A single turn carries every row of the set below to another of its rows. Some are shown first; where does it send the rows asked next?
K_929: | -13 |   0 |  -5 |   7 |  -7 |   6 | -11 |   4 |  20 |   9 |   2 |  -2 | -25 |  22 |  -5 |   7 |
K_474: |   2 |  -1 | -11 |  -1 |   0 |  -5 | -11 |  -6 | -13 |   0 |  16 |  -6 | -17 |  14 |  14 |  -9 |
K_994: | -23 |  -9 |  -7 |   2 | -18 |  -5 |  11 |  -1 |  -7 |   1 |  26 |  -8 |  -2 |  -4 |   1 |   6 |
K_826: |  13 |   9 |  -5 |   1 |  -4 |  -5 | -20 |  -6 |  13 |   5 |   0 |  -1 |  -8 |  20 |  -4 |   4 |
K_143: |   2 |  14 |  -4 |   7 |   2 |   5 |  10 |   5 |   8 | -19 |  12 |   4 |   8 |  18 |   3 |  -1 |
K_895: | -16 | -11 |  -3 |  -1 | -11 |   5 |  14 | -18 |   9 |  12 |  14 |  -7 |  15 |   1 | -12 |  -2 |
K_889: |   4 |  -2 |   0 |   1 |  -1 |   7 |  -6 | -12 |  27 |   6 |  -7 |  -5 |  -2 |  20 | -11 |   5 |
K_223: |   0 |  12 |  -3 |   7 |   2 |   7 |  13 |   4 |  10 | -19 |  11 |   3 |  10 |  17 |   2 |   0 |
K_551: |  13 |   9 |  -8 |  -1 | -10 | -15 | -16 |  -5 |  -5 |   1 |  15 |  -2 |  -1 |   8 |   2 |   4 |
K_606: | -17 | -11 |  -6 |  -7 | -19 |   9 |  18 |  -2 |   8 |   3 |  12 | -17 |   3 |  -4 | -15 |   6 |
K_74: |   1 |  13 |  -4 |   7 |   2 |   4 |  11 |   4 |   7 | -19 |  13 |   3 |  10 |  16 |   3 |  -1 |
K_536: |  -2 |   4 |  -4 |   2 |  -4 |   6 | -12 | -10 |  22 |  19 |  -1 |   0 |  -7 |  21 | -13 |  -3 |
K_6: |  -9 |  -3 |  -8 |  -3 | -15 |  -8 |   6 | -13 |  -8 |  11 |  25 |  -5 |  13 |  -4 |  -5 |  -3 |
K_23: |   4 |  10 | -11 |  -4 | -16 |  -1 | -16 |  10 |   5 |   8 |   6 |  -7 | -21 |  13 |  -9 |   4 |
K_213: |   3 |  -1 |  -6 |  -4 | -13 | -14 |   2 | -11 |  -9 |  -2 |  21 |  -6 |  13 |  -4 |   1 |   4 |
K_57: | -29 | -16 |  -2 |   3 | -12 |   8 |  18 |  -5 |  11 |   3 |  14 | -10 |  -2 |   3 |  -7 |   7 |
K_784: | -16 | -19 |  -6 |  -2 |  -1 |   6 |  16 | -15 |  -6 |  -3 |  17 | -14 |   0 |   3 |   7 |  -7 |
K_705: |  -7 | -12 |  -3 |   1 |   8 |  15 |  -1 | -12 |  15 |   3 |  -3 | -10 | -17 |  24 |   2 |  -7 |
K_661: |  -6 | -11 |   5 |   2 |   1 |  11 |  19 |  -8 |  17 |   4 |   8 | -10 |  -3 |  27 | -19 |  -2 |
K_558: | -12 | -10 | -12 |   4 | -15 |  -5 |   8 |  -1 | -11 |   2 |  26 | -18 |   3 |   3 |   7 |  15 |
K_939: |   2 |   8 | -10 |  -1 | -14 | -14 | -12 |  -7 | -10 |  13 |  22 |   0 |   2 |   4 |  -1 |  -4 |
K_614: | -24 | -11 |  -1 |   6 |  -7 |  14 |   7 |  -3 |  25 |   7 |   2 |  -7 | -13 |  15 | -10 |   8 |
K_339: |   5 |  11 |  -9 |   1 |  -9 |  -6 | -21 |  -6 |   5 |  17 |   9 |   3 |  -9 |  17 |  -6 |  -3 |
K_934: |  12 |   9 |  -3 |   2 |  -2 |  -7 |  -8 |   3 |   0 |   5 |  15 |  -2 | -18 |  31 |  -8 |  -5 |
K_565: | -15 | -20 |  -2 |   0 |   5 |  16 |  13 | -17 |  10 |   0 |   5 | -13 |  -5 |  13 |   1 |  -7 |
K_262: |  -3 |  -5 |  -2 |  -1 |  -9 |  -9 |  19 |  -4 | -14 |  -1 |  31 |  -9 |   4 |  10 |  -7 |  -3 |
K_786: |   1 |   7 | -13 |  -7 | -22 |  -9 |  -8 |   9 | -10 |   4 |  19 |  -9 | -11 |   1 |  -4 |   3 |
K_652: | -16 | -16 |  -5 |   7 |  -5 |  16 |   9 |  -6 |  20 |   8 |   4 | -19 |  -3 |  19 |  -5 |  16 |
K_556: |  -6 | -11 |   2 |   0 |  -4 |   9 |  11 | -18 |  23 |   2 |   0 | -10 |  12 |   9 | -13 |   6 |
K_804: |  -2 |   2 |  -6 |  -3 | -12 |  12 |  -7 |   5 |  22 |   9 |  -4 | -10 | -19 |  17 | -16 |   5 |
K_981: |   2 |  -2 |  -8 |   1 |   6 |   5 | -13 |  -7 |   4 |   3 |   3 |  -6 | -23 |  24 |   8 |  -8 |
K_736: | -13 |  -9 |  -4 |  -5 | -12 |  16 |  10 |  -2 |  23 |   7 |   0 | -15 |  -7 |   9 | -19 |   6 |
K_668: |   5 |   1 |   2 |   3 |   3 |   6 |   1 |  -2 |  16 |   7 |   5 |  -5 | -16 |  35 | -16 |  -3 |
K_389: | -10 |  -4 | -11 |  -8 | -23 |  -3 |   9 |   3 |  -8 |   1 |  22 | -14 |   1 |  -8 |  -7 |   4 |
K_867: |   2 |   3 | -13 |   7 |  -8 |  -2 | -18 |   5 |   4 |   9 |  10 | -11 | -18 |  25 |   6 |  14 |
K_585: | -12 |   2 | -10 |   3 | -18 | -12 |  -6 |   6 | -11 |   3 |  25 |  -3 | -13 |   2 |   6 |   6 |
K_697: | -12 |  -8 |  -1 |   1 |  -5 |  12 |   5 | -17 |  23 |  17 |   2 |  -5 |   5 |  13 | -17 |  -1 |
K_728: |   8 |   6 |  -5 |   0 |  -8 | -14 |   2 |   2 | -15 |   1 |  28 |  -4 |  -8 |  18 |  -4 |  -5 |
K_406: |  -6 |  -5 |  -8 |   8 |  -4 |  11 |  -8 |   0 |  20 |  11 |   0 | -14 | -16 |  28 |  -1 |  15 |
K_533: |   2 |  13 |  -3 |   7 |   3 |   6 |  10 |   5 |  10 | -19 |  11 |   3 |   8 |  19 |   3 |  -1 |
K_824: |  -2 |   1 | -15 |   5 | -14 | -10 | -10 |   4 | -12 |   4 |  23 | -13 |  -9 |  12 |  10 |  14 |
K_112: | -20 | -18 |  -7 |   5 | -11 |   8 |  17 |  -6 |   5 |   4 |  17 | -21 |   6 |   7 |   0 |  15 |
K_276: |   0 |  12 |  -3 |   7 |   2 |   5 |  13 |   4 |   8 | -19 |  13 |   3 |  11 |  16 |   3 |  -1 |
K_271: | -10 | -13 |   3 |   0 |  -4 |   4 |  28 |  -9 |   2 |   0 |  21 | -13 |   7 |  14 | -15 |  -3 |
K_314: |  -7 |   7 |  -9 |   5 | -12 |  -6 | -17 |   8 |   2 |   7 |  13 |   0 | -24 |  15 |   2 |   5 |
K_954: |   1 |  12 |  -3 |   7 |   3 |   7 |  12 |   4 |  10 | -19 |  10 |   3 |   9 |  19 |   2 |  -1 |
K_772: |  -7 | -11 |  -2 |  -3 | -10 |  -2 |  15 | -17 |   4 |  -2 |  14 | -11 |  19 |  -3 |  -6 |   5 |
K_832: |  -6 |  -9 |  -9 |  -2 |  -3 |  -5 |   4 | -10 | -17 |  -4 |  22 | -10 |  -6 |   4 |  13 |  -9 |

K_661 goes to K_271
K_558 goes to K_824
And these:
K_895 goes to K_6
K_606 goes to K_389
K_585 goes to K_314
K_832 goes to K_474
K_889 goes to K_556

A single turn carries every row of the set below to another of its rows. Some are shown first; where does it send the rows asked next?
K_873: |  -2 | -10 |  -9 |  19 |  -6 |  -9 |  31 |  10 | -13 |  -4 | -31 |   4 |   8 |   0 | -11 |
K_259: |  -6 | -12 | -12 |  24 |  19 |  -7 |  -6 |  33 | -11 |   3 | -29 |   0 |  10 |  -4 |   5 |
K_49: |   8 | -13 | -18 |  19 | -10 |  -6 |  16 |   0 | -22 |  -6 | -25 |   8 |   9 |   2 |   3 |
K_225: |  10 | -10 | -11 |  15 |  10 |   8 |  22 |   4 |   9 | -24 | -23 |   4 |   4 |  -3 |  -4 |
K_571: |   8 |   7 | -13 |   8 |   4 |  13 |   6 |  11 |  -4 | -11 | -16 |   2 |  32 |   9 |  11 |
K_749: |  -4 | -10 |  -9 |  13 |  23 | -22 |   4 |  28 | -16 |  -5 | -15 |   4 |  11 |  -4 |  -9 |
K_658: |   6 |  -8 | -10 |  21 |  -2 |  -5 |  -4 |  42 |  -5 | -15 |  -4 |   3 |  26 |  -5 |  13 |
K_596: | -12 | -10 | -12 |  14 |  -8 |  11 |   8 |  42 |  -3 | -18 | -20 |   3 |  -1 |  -6 |  -5 |
K_217: |  19 | -13 | -31 |  14 |   2 |  14 |  14 |  30 | -11 | -13 | -11 |   8 |  12 |  -3 |  14 |
K_370: |  17 |   6 |  -4 |   9 |  -5 |  -4 |  18 |  31 | -16 | -14 | -10 |  10 |  13 | -16 | -11 |
K_7: | -17 |  -6 | -12 |  13 |   6 |  23 |   6 |  20 |  -2 |  -1 | -19 |   5 |  26 |  -3 |  -5 |
K_792: |  -6 | -16 |  -1 |  16 |  -4 |   6 |  28 |  12 |  -3 | -17 | -31 |   8 |  17 | -14 |  11 |
K_294: | -10 |   2 |  -6 |  -2 |   4 |   1 |  12 |  11 |  -9 | -16 |  -4 |   9 |  27 |   0 | -13 |
K_882: |   4 | -17 |  -3 |  16 |  -3 |   7 |   4 |  -3 | -10 | -20 | -16 |  11 |   8 | -18 |  -1 |
K_573: |   5 |  -6 | -12 |  26 |   9 |   2 |  -6 |  42 |   3 |  -8 |  -3 |   2 |  19 |  -9 |  -7 |
K_295: |   9 |  -6 | -15 |  13 |  19 | -20 |   2 |  27 | -14 |  -9 | -22 |  -1 |  15 |   6 |  14 |
K_899: |   4 |  -9 | -13 |  16 |   9 | -11 |  14 |  44 |   1 | -15 |   1 |   4 |  26 |  -4 |  -2 |
K_584: |   1 | -13 | -19 |  25 |  -4 |   4 |  12 |   6 |  -7 |  -6 | -31 |   0 |  -3 |   8 |  -7 |

K_370 goes to K_596
K_584 goes to K_49
K_658 goes to K_899
And these:
K_259 goes to K_295
K_225 goes to K_882
K_294 goes to K_7

